[149 106 168 131]  (59)
[112  97 138 136]  (146)
[184 114 129  94]  (20)
[133 124  75  77]  (123)
[174 123 108  90]  (86)
[118 158 134  93]  (136)
[107 188 149 156]  (64)
[161 151 170 136]  (45)
shift -1: [161 151 170]
[160 150 169]
shift -1: [170]
[169]
shift -1: [114]
[113]
shift +1: [108]
[109]
shift +1: [118]
[119]
shift +1: [161 151]
[162 152]
shift +1: [97]
[98]

[142 163 143 121 124  99 151 151 106 100 129 144 124 167 175 161 174 161
 152 145 127 146 110 128 113 155 115 125 157 151 137 166 129 138 110 109
 116 123 138 172 156 137 148 139 104 119 156 129 165 134 120 135 106 134
 124 122 165]  (140)
[104 144 180 145 150 115 114 108 109 104 165 169 150 166 181 166 165 166
 184 163 149 185 103 138 135 162 145 144 140 114 121 149 106 137 103 135
 107 101 142 181 178 148 163 158 125 134 156 106 155 116 129 170 103 121
 123 134 133]  (213)
[149 126 143 166 163 190 140 140 184 190 158 142 163 120 112 127 114 127
 134 142 160 140 180 160 175 133 173 163 132 140 153 123 162 150 180 178
 174 168 151 115 130 151 139 148 184 169 132 162 123 156 169 152 183 156
 165 166 125]  (212)
[136 160 146 121 124  97 145 145 103  97 130 145 124 166 175 160 172 160
 155 145 127 149 106 127 112 154 115 124 154 145 133 163 124 136 106 109
 112 118 136 172 158 136 148 139 103 118 154 124 163 130 118 137 103 130
 121 121 160]  (115)
[104 145 180 145 150 115 114 108 109 104 166 169 150 166 181 167 165 167
 184 163 149 185 103 138 135 162 146 144 140 114 121 150 106 137 103 135
 107 101 143 182 178 148 163 159 125 134 157 106 155 116 129 170 103 121
 123 134 134]  (23)
[149 126 143 166 163 190 140 140 183 189 157 142 163 120 112 126 114 126
 133 142 160 140 180 160 175 132 172 163 132 140 153 123 161 150 180 178
 174 167 150 115 130 151 139 148 184 169 132 161 123 155 168 151 183 156
 165 166 125]  (78)
[141 164 144 121 124  98 150 151 105  99 129 145 124 168 176 161 175 161
 153 145 127 146 109 128 112 155 114 124 157 150 136 166 128 138 109 109
 115 122 138 173 157 137 149 139 103 119 156 128 166 134 119 135 106 133
 123 122 165]  (172)
[142 164 144 121 124  98 151 151 106 100 129 145 124 168 176 161 174 161
 153 145 127 146 110 129 113 155 115 125 158 151 137 166 129 138 110 109
 116 123 138 173 157 137 149 139 104 119 156 129 166 134 120 135 106 134
 124 123 165]  (38)
[186 145 111 146 141 175 176 181 181 186 125 122 141 124 109 124 125 124
 106 127 141 106 187 152 155 128 145 146 150 176 169 140 184 153 187 155
 182 189 148 109 112 142 127 132 165 156 134 184 135 174 161 120 187 168
 167 156 156]  (87)
[104 144 179 145 150 115 113 108 109 104 165 168 150 165 180 166 164 166
 183 163 149 184 103 138 135 161 145 144 139 113 121 149 106 137 103 135
 107 101 142 180 177 148 162 158 125 134 156 106 154 116 129 170 103 121
 123 134 133]  (27)
[149 126 143 166 163 190 140 140 183 189 158 142 163 120 111 126 114 126
 133 142 160 140 180 160 175 132 172 163 132 140 153 123 161 150 180 178
 174 168 150 115 130 151 139 148 184 169 132 161 123 156 169 151 183 156
 165 166 125]  (83)
[142 164 143 122 124  99 151 152 106 101 129 145 124 168 175 161 174 161
 153 145 128 146 110 129 113 155 115 125 158 151 137 166 129 139 110 110
 116 123 138 172 156 137 149 139 105 120 156 129 166 135 120 135 107 134
 124 123 165]  (118)
shift -1: [103 121 123 134]
[102 120 122 133]
shift +1: [181]
[182]
shift +1: [184 169]
[185 170]

[123 127 131 140 138 124 161 133] = (138)
[129 144 128 135 130 128  72 113] = (121)
[137 143 119 138 124 142 138 122] = (48)
[125 106 127 119 147 130 134 126] = (42)
shift -1: [124 142]
[123 141]
shift -1: [106]
[105]
shift +1: [137 143 119]
[138 144 120]
shift +1: [138]
[139]
shift -1: [124]
[123]

[152  98 114 150 185 148 122  97 120 122]  (28)
[152  98 123 150 185 148 122  97 120 150]  (2)
[152  98 123 150 185 148 122  97 120 122]  (5)
shift -1: [152  98]
[151  97]
shift -1: [122  97 120]
[121  96 119]

[114 119 114 133 126  97 107 128  77 125 122  81 128] : (60)
[133 139 120 102 138 142 145 106 137 121 131 126  99] : (41)
[126 119 125 140 131 164 139 128 127 137 120  63 106] : (71)
[127 134 131 102 118 171 167 143 162 132 129 113 145] : (74)
shift -1: [139 128 127 137]
[138 127 126 136]
shift -1: [137]
[136]
shift -1: [137 121]
[136 120]
shift +1: [125]
[126]
shift -1: [125 140 131 164]
[124 139 130 163]

[156 100 113 111 147 132] : (69)
[180 161 102  70 116 116] : (19)
[134 136 152 122 107 132] : (21)
[139 149  98  95 134 126] : (37)
[190 113  80  80 178 109] : (13)
shift -1: [100 113 111 147]
[ 99 112 110 146]
shift +1: [102  70 116]
[103  71 117]
shift +1: [ 80  80 178]
[ 81  81 179]

[106 111 129 135 143 121 107] : (43)
[127 122 140 102 103 113  80] : (12)
[135  69  93 133  98  93 155] : (4)
[106 111 129 135 143 140 107] : (101)
[106 111 129 135 143 140 128] : (131)
shift +1: [135  69  93 133]
[136  70  94 134]
shift -1: [122 140]
[121 139]
shift +1: [102 103 113]
[103 104 114]
shift +1: [135 143]
[136 144]
shift +1: [127 122 140]
[128 123 141]
shift +1: [111 129 135 143]
[112 130 136 144]

